In the data rows, 128 means zero.
What is the hidden score of each row? Scores go from 0 to 30, and 15 is about the middle. The score is a weighted sum of the row's numbers plus the product of two more (or one squared), each taken from its middle value.
[143  91  79 109 149 112 146 169 107 126 186 139 162 169 134 156 104 103  76  76 106 168 150 118] -> 13
[125 159 125 122 167 114 129 116  95  83 137 148  82 141 124 134 160 133 123 141 105 155 153 133] -> 15
[129  98 101 118 152 109 144 116 104 105 137 153 118 129 164 162 114 139 101 104 105 121 151 136] -> 14
[144 164 135 140 135 127 140 151 117 123 133 137 135 144  93 134 143 112 101 142 125 167 149 110] -> 15
[137  73 126 105 148 108 148 136 114 116 109 100 103 118 102 181 100 129  79 110 131 131 135 119] -> 19
[137 149 195 149 144 159 177 199 135 193 109  89 180 177  82 111 117 124  84 137 121 173 142  63] -> 6
[129 182 134 128 158 112 122  98 120  90 120 139  90 103 121 141 144 140 137 164 106 138 130 125] -> 18
[112  95 145 157  44 159  74 156 200 183 129 104 189 108 108  99 128  95 168 128 193  86  34 141] -> 17
[122  34 119 165  33 181  92 177 167 232 107 124 192 170 168  80 110  74 158  65 211  72  56 151] -> 10
[125 161 159 121 135 119 141 104 146 102  61 120 113  98  88 139 139 154 120 170 128 122 122 125] -> 18
[149 141 125 132 115 131 142 117 128 106  91 132 122 118 105 142 142 132 128 140 135 138 104 123] -> 17
[116 181  96 139 132 104  92  85 128  67 146 163  82  97 117 119 162 138 159 170 119 140 155 137] -> 17
[180 109 147 139 138 139 220 138  73 131  17 144 130 180 102 149 151 122  69 100 145 162 140 138] -> 19
[103 206 214 196  67 185  79 174 183 192 108 102 154 121  55  38 176  91 188 186 185 148  65 114] -> 17
[125  71 108 133 144 134 145 164 111 161 140 135 144 158 177 129 109 103 105  63 134 123 129 135] -> 13
[116 131 221 140 114 155 128 137 137 169  72  59 126 121  88 121 125 136 136 154 151 123  96 129] -> 15
[154 108 147 113 144 112 162 135 102 118  81 118 139 144  94 178 110 137  81 113 126 150 141 121] -> 14
[149 182 148 117 146 114 150 101 132  95  99 124 110 108  84 133 136 157 133 188 105 148 161 110] -> 17
[158 138  81 105 122 119 151 127 140 106 104 153 145 135 119 132 122 132 118 128 119 126 127 136] -> 15
[130  84  79 113 164 107 132 136  76 105 180 136 121 161 177 159 117 123  76  47 109 147 133 147] -> 5
[146 174  68 134 134  95 104 117 119  66 174 178 127 127 112 163 141 104 114 133 112 170 145 128] -> 18
[153 139 144 113 154 125 174 117 124 125  93 124 144 128 117 137 109 162 115 124 102 150 141 119] -> 15
[105 167 157  86 194 126 144  43 147 113 110 120  52  81 209  74 125 226 200 199  37  37 180  98] -> 13
[143 112 129 136 126 135 152 135 120 134 103 153 135 151 142 119 128 127 119 103 121 121 139 123] -> 12
[119 134 123 107 111 134 118 130 161 114 136 114 150 109 106 145 113 134 136 151 132 127 104 123] -> 12
[158 125 144  89 162 130 185 128 123 119  41 112 147 132 100 168 108 158  61 136 108 139 145 111] -> 13
[116  92 124 110 149 121  95 105  91 123 130 124  96 135 168 133 135 128 146 105 137 126 133 148] -> 14
[141  95 111 141 109 132 146 158 127 135 122 129 143 149 126 131 125 107 101 105 148 139  99 134] -> 10
[137 189 177 151 152 141 124 118 101 112 114 127  76 123 113  96 174 132 149 164 123 163 143 118] -> 15
[143  83 108 145 137 147 140 160  84 150 125 174 121 175 178 137 157 100  99  53 125 152 162 146] -> 21
[138 111 176 126 143 151 164 167 108 183 125  93 146 163 117 106 116 136 107 125 114 128 148 132] -> 12
[156 104 110 124 124 132 184 150 128 145  81 163 145 165 145 134 136 111  92  82 140 159 141 128] -> 17
[137  93 128 115 150 128 152 151 103 129 135 132 136 149 138 148 111 126  85 102 122 134 142 133] -> 19
[101 147  83 114 175  93  74   0 114  38 128 185   0  37 239  95 158 210 241 190  66  30 167 173] -> 21
[145 193 108  92 192 102 157  17 124  79 108 174  67 105 179 107 137 212 169 201  55  76 191 113] -> 15
[118 161 146 119 127 120 110 119 130 114 126 106 123 109  91 149 116 119 121 156 131 141 118 119] -> 16
[113  79  91 107 141 110 118 110 113 108 144 129 122 117 161 163 111 134 120 101 122 116 127 150] -> 11
[137 132 195 144 133 153 165 165  94 173  95 104 125 166  95 125 144 104 100 107 152 163 139 106] -> 14
[123  68  98 124 129 119 123 132  94 118 145 142 132 144 170 152 127 106 110  70 143 130 127 161] -> 13
[140 139 108 126 131 116 123 129 124 116 119 143 120 132 105 164 134 122 116 135 132 135 156 131] -> 23
[130 171  86 122 141 123 112 105 119  78 168 172  95 125 132 128 149 136 146 156 106 163 130 134] -> 18
[117 172 216 107 170 135 117  39 135 127 105  93  38  68 190  62 136 222 215 224  77  48 164 112] -> 17
[147 103 137 124 141 130 154 103 124 101  75 149 113 120 106 125 142 142 131 150 128 131 157 126] -> 18
[124  57 136  94 132 131 159 142 142 171 129  88 175 122 158 140  69 145 121  93 129  83 108 130] -> 13
[125  77 169 102 123 138 147 165 120 179  99  75 160 140 121 148  87 126 102 108 157 118 124 131] -> 15
[137 185 173 149 101 120 121 135 118 120 116 112 108 118  80 123 152 125 143 155 143 152 133 123] -> 28
[  9  46 111 144  38 160   0 192 198 246 253  67 194 114 215  54 100  55 224  55 194  54  36 161] -> 23
[141 130 112 127 157 110 135 118  98  96 129 151 115 138 128 145 156 131 113 110 111 164 139 133] -> 14
[139 107 123 148 155 136 179 168 121 159 147 128 159 163 140 123 109 130  86 104 102 162 151 107] -> 7
[ 96 139 107  36 211  82 129  14 161  93 171 100  98  37 225 107  44 255 180 202  19   7 177 103] -> 14
[138 111  77 108 160 100 141 117 121  93 137 151 136 122 130 168 112 135  95 115  95 139 137 135] -> 15
[179 174 100 115 136 102 151 101 108  53  99 190 116 125  60 178 156 130 100 148 138 183 123 129] -> 22
[153 157 147 139 153 143 173 158  96 151 135 129 127 175 105 110 154 124  80 126 105 184 156  89] -> 6
[150 132 121 115 114 127 176 130 170 141  98 142 169 124 128 113 109 159 118 151  98  96 136  91] -> 13
[124 115 133 113 138 132 157 155 123 145 145 104 164 137 107 151 110 126  99 132 114 147 140 110] -> 10
[127 115 102 136 153 121 114 104  84 103 136 165  68 140 184 126 160 118 142  94 115 127 139 159] -> 14
[100 197 210 129 176 141 101  38 127 134  71 100  23  73 199  51 151 204 240 212  77  43 166 120] -> 22
[151 117  85  94 153 111 169 152 118 105 165 143 158 150 126 153 107 126  74 104  99 151 130 123] -> 13
[136 102 114 118 142 120 150  77 117 119  94 153 103 117 167 130 148 151 144 133 131 105 164 143] -> 20
[124  31 190 119 131 126 126  97 105 155  33  93  95 108 143 166 117 141 141 114 178  90 112 155] -> 26
[145 135 141 116 136 102 145  98 127  93  64 102 106 102  81 177 125 160 122 159 141 127 115 145] -> 25
[113  90  62 144  83 113  91 153 134 105 176 176 169 131 106 180 116  69  97  70 178 151  87 161] -> 23
[ 94  93 208 163  26 188  82 185 190 245 106  61 183 121 107  77 120  76 182 129 223  84  26 139] -> 23
[144 210 175 170 148 154 170 133  93 131  89 159  70 158 144  64 201 129 148 153 109 176 187 109] -> 17
[144 166 140  96 187 108 153  43 133  82  70 144  59  88 169 119 127 206 157 194  64  82 169 126] -> 19
[ 93 107 137 158  65 168  77 190 143 205 191 119 173 152 144  67 135  67 165  79 163 125  84 123] -> 10
[134 133  99 127 122  98 112 123 111  79 147 147 130 124 102 177 131 119  88 125 125 171 125 141] -> 13
[142 128 137 134 135 134 137 139 109 129 125 156 125 149 129 101 138 126 113 114 128 141 141 123] -> 15
[154 104 111 107  98 112 161 122 129 106  79 124 141 130  91 184  98 134 103 125 138 120 123 144] -> 15
[ 99 111 109 163  44 149  64 175 193 176 184 113 196 124 103  87 124  81 154 122 205 112  46 136] -> 17
[109  42 146 103 161 119 129 152  89 160 140 102 142 155 158 158  85 126  87  58 130 130 132 139] -> 11
[118  87 110  96 158 127 153 147 100 143 156 128 139 153 165 131 103 127  94  75 100 133 154 124] -> 14
[148 140 107 169 131 142 152 144  99 138 127 159 130 173 133 110 154 107 111 104 131 156 140 120] -> 9
[ 87 194 196  86 173 137 106  32 173 125  96  67  72  33 174  71 102 248 235 255  61  24 163  99] -> 17
[144 182 100 120 188 104 125  50 120  77 108 188  45 100 186  97 164 189 169 179  69  98 188 139] -> 22
[ 79 155 167 159  35 168  39 156 195 189 162  79 161  89  90  76 139  86 209 152 201  91  40 138] -> 20
[142 164  61  75 202 113 192  47 138  93 125 193  88 110 244  70 125 224 151 148  15  58 221  95] -> 13
[131 147 168 176  15 178 106 195 206 207 133  92 208 131  51  86 146  73 147 150 208 145  60 103] -> 20
[147 148 174 155 124 142 127 111  98 148  73 136  84 135 114 113 169 129 145 144 144 148 146 132] -> 19
[120 177 135 133 131 115  97  91 135  90 134 133  97  93  95 149 141 140 151 173 124 137 127 140] -> 19
[146 167 114 130 121 132 137 158 154 135 132 126 174 139  97 137 123 114 100 136 125 153 149 102] -> 13
[124 144 147 134 100 149 148 139 168 134 102 126 168 115 108 112 121 129 131 148 134 121 121 138] -> 16
[110 139 132  66 218 107 148  39  88 103 133 129  27  96 252  88 110 225 181 162  19  50 218 125] -> 16
[131 182 195 132 130 144 140 141 147 150 104  82 139 120  87 118 136 142 146 184 141 136 129 106] -> 18
[140 122 132 134 138 124 145 138 122 126 104 132 136 136 102 140 128 121 103 117 126 145 141 121] -> 15
[111 154 109 181   0 178  51 175 210 182 162 139 207 128  72  70 160  50 186 144 229 127  43 125] -> 15
[111 115 177 182  28 192  86 189 200 222 117  92 178 135  99  52 144  80 170 125 214 103  49 119] -> 13
[133 157 122 127 137 122 118 102 105  84 120 174  87 123 121 125 156 137 137 156 120 143 148 138] -> 23
[127  50  77 107 105 114 139 119 129 121 115 145 127 136 159 166  98 122 101  73 153 104 107 159] -> 13
[138 192 116 162 149 109 127 103 106  79 113 170  65 142 118 110 199 122 140 157 118 192 163 129] -> 19
[145 148  88 143 159 114 134 123  93  89 139 186  96 162 128 122 160 109 119 110 107 169 171 128] -> 22
[129   0 116  90 115 129 175 164 131 175 118 104 191 133 182 155  54 131  80  49 142  77  98 152] -> 12
[131  95 118 131 126 124 139 117 116 127 110 142 138 140 146 131 124 122 120  98 134 121 114 149] -> 14
[178  96 166 124 130 163 236 177 139 192  49 126 183 175 112 109 121 130  60 106 118 138 146  87] -> 10
[126 181 153 147 117 135 123 134 151 128 121 130 135 114  77 126 131 129 136 175 131 158 110 113] -> 16
[ 68  79 129 218  21 184  22 159 132 207 146 166 112 158 191  27 205  25 207  52 239 103  59 178] -> 23
[139 119 192 171 118 149 148 115  90 150  21 123  82 137  99 122 171 121 137 124 174 137 121 143] -> 27
[130 134 129 134 128 125 130 127 123 121  93 109 120 108 114 135 118 153 138 153 118 111 122 128] -> 18
[148 130 116 135 150 125 152 118 109 115 102 155 114 143 123 123 142 136 125 121 118 135 153 121] -> 13
[152 103 122 116 138 127 164 118 108 115  95 146 131 137 129 149 113 138 109 111 121 125 146 126] -> 15
[139 172  86 144 125 126 109 115 119 115 157 182  87 134 137  92 170 108 148 134 105 150 160 121] -> 22
[134  68  59  90 121 111 167 100 148 114 151 155 174 139 147 159  89 121  89  83 112 124 123 151] -> 14
[ 48 118 224 227  10 209   0 246 170 255 201  50 179 156  82  31 165   2 201  85 255 138   7 163] -> 9
[128 132 151 139 119 131 137 119 129 125  93 111 125 115 113 138 130 144 136 155 135 129 114 116] -> 24
[135 129 100 123 130 114 133 106 106 115 134 161  91 136 161 131 133 131 121 115 122 123 131 144] -> 15
[107 137 124 150 165 112  91  94  74 119 139 132  60 113 162 142 142 129 156 116 135 132 139 160] -> 21
[128 146 120 153 145 119 108 144 102 104 145 164 107 138 129 124 168 111 124 119 122 166 148 128] -> 15
[172 159 109 135 146 104 163 125  92  64  95 159 120 148  55 186 150 118  83 134 129 192 116 128] -> 13
[111  90 134 147 135 122  80 115  52 117 117 123  58 139 168 149 151  95 140  62 166 142 118 180] -> 20
[131 101 138  95 128 120 150 162 144 145 147  75 199 130  93 183  66 137  80 116 133 126 101 119] -> 9
[134 149 122 140 125 129 115 110 126 105 103 149 109 112 106 129 153 126 151 155 139 123 118 135] -> 16
[165 150 155 146 139 130 188 142  96 113  54 152 123 161  64 148 146 121  76 122 134 181 154 122] -> 19
[118 133 132 136 144 110  78  82  84  58  94 138  59 109 133 160 166 128 156 122 142 132 138 170] -> 17
[117 235 170 150 125 137  99 134 128 121 136 114  97 116  63  96 177 115 170 195 125 174 145 113] -> 18
[147 130 106 120 146 134 175 120 105 113 116 158 126 152 144 111 144 133 112 107 103 142 157 114] -> 9
[129 133 188 166   0 175  86 182 250 217 106  73 233  97  55  83 105  97 197 175 224  79  16 118] -> 29
[103 166  92 179  53 143  39 185 140 130 224 157 147 145  83  97 180  35 151 106 194 191  72 143] -> 12
[147  61  79 103 112 119 163 125 129 129  87 167 152 135 153 137 113 126 115  97 134 106 123 143] -> 16
[130 176 186 159 144 152 109 131  98 146  84 114  83 146 114  83 163 115 139 145 129 179 145 119] -> 15
[ 95  71 178 133 161 142 116 158  92 188 154  63 111 146 164 129 108 115 134  73 150 137 106 140] -> 12
[119 114  58 161  46 143  57 190 184 157 221 146 201 136 102 111 131  45 138  94 188 150  65 136] -> 11
[155 160 101 144 149 126 137 129  98 104 179 166  98 154 143 110 163 120 113 131 100 159 181 122] -> 17
[ 99  88  66 171  51 132  57 178 139 159 204 179 169 154 145  96 163  36 145  63 195 137  64 164] -> 16
[145 136  71 145 141 120 103 117  78  78 134 190  82 161 157 122 178 107 127  95 118 166 154 148] -> 10
[145 135 128 129 124 121 134 126 127 123  94 123 136 136  90 152 119 128 106 127 131 146 120 124] -> 13
[179 180 153 110 170 128 214 179 111 118 122 107 155 168  47 164 123 127  38 143  99 218 156  64] -> 11
[154 123  79  95 154  87 182 135 138  76 155 144 170 123 106 192  70 148  72 136  92 146 141 111] -> 17
[ 49 121 179 140  30 154  19 155 237 189 173  15 188  56  75 116  94 101 213 190 203  61  34 133] -> 20
[146 100 133 122 118 118 166 134 135 119  93 106 162 128 101 183  86 138  85 111 111 128 116 132] -> 10
[107 100 167 111 154 124 164 129 121 151 115  75 109 123 146 145  87 159 114 129 116 112 126 119] -> 12
[149  91  89 109 124 123 192 154 133 134 118 161 165 165 140 128 107 113  92  94 114 131 136 114] -> 14
[112 179 140 140 169 117 108 135 100  88 205 109  98 133 101 143 144 126 122 148 101 187 159 119] -> 11
[ 16  44 140 150  26 174   0 249 178 255 255  56 218 147 186  52 101  23 186  43 214  85  46 150] -> 13
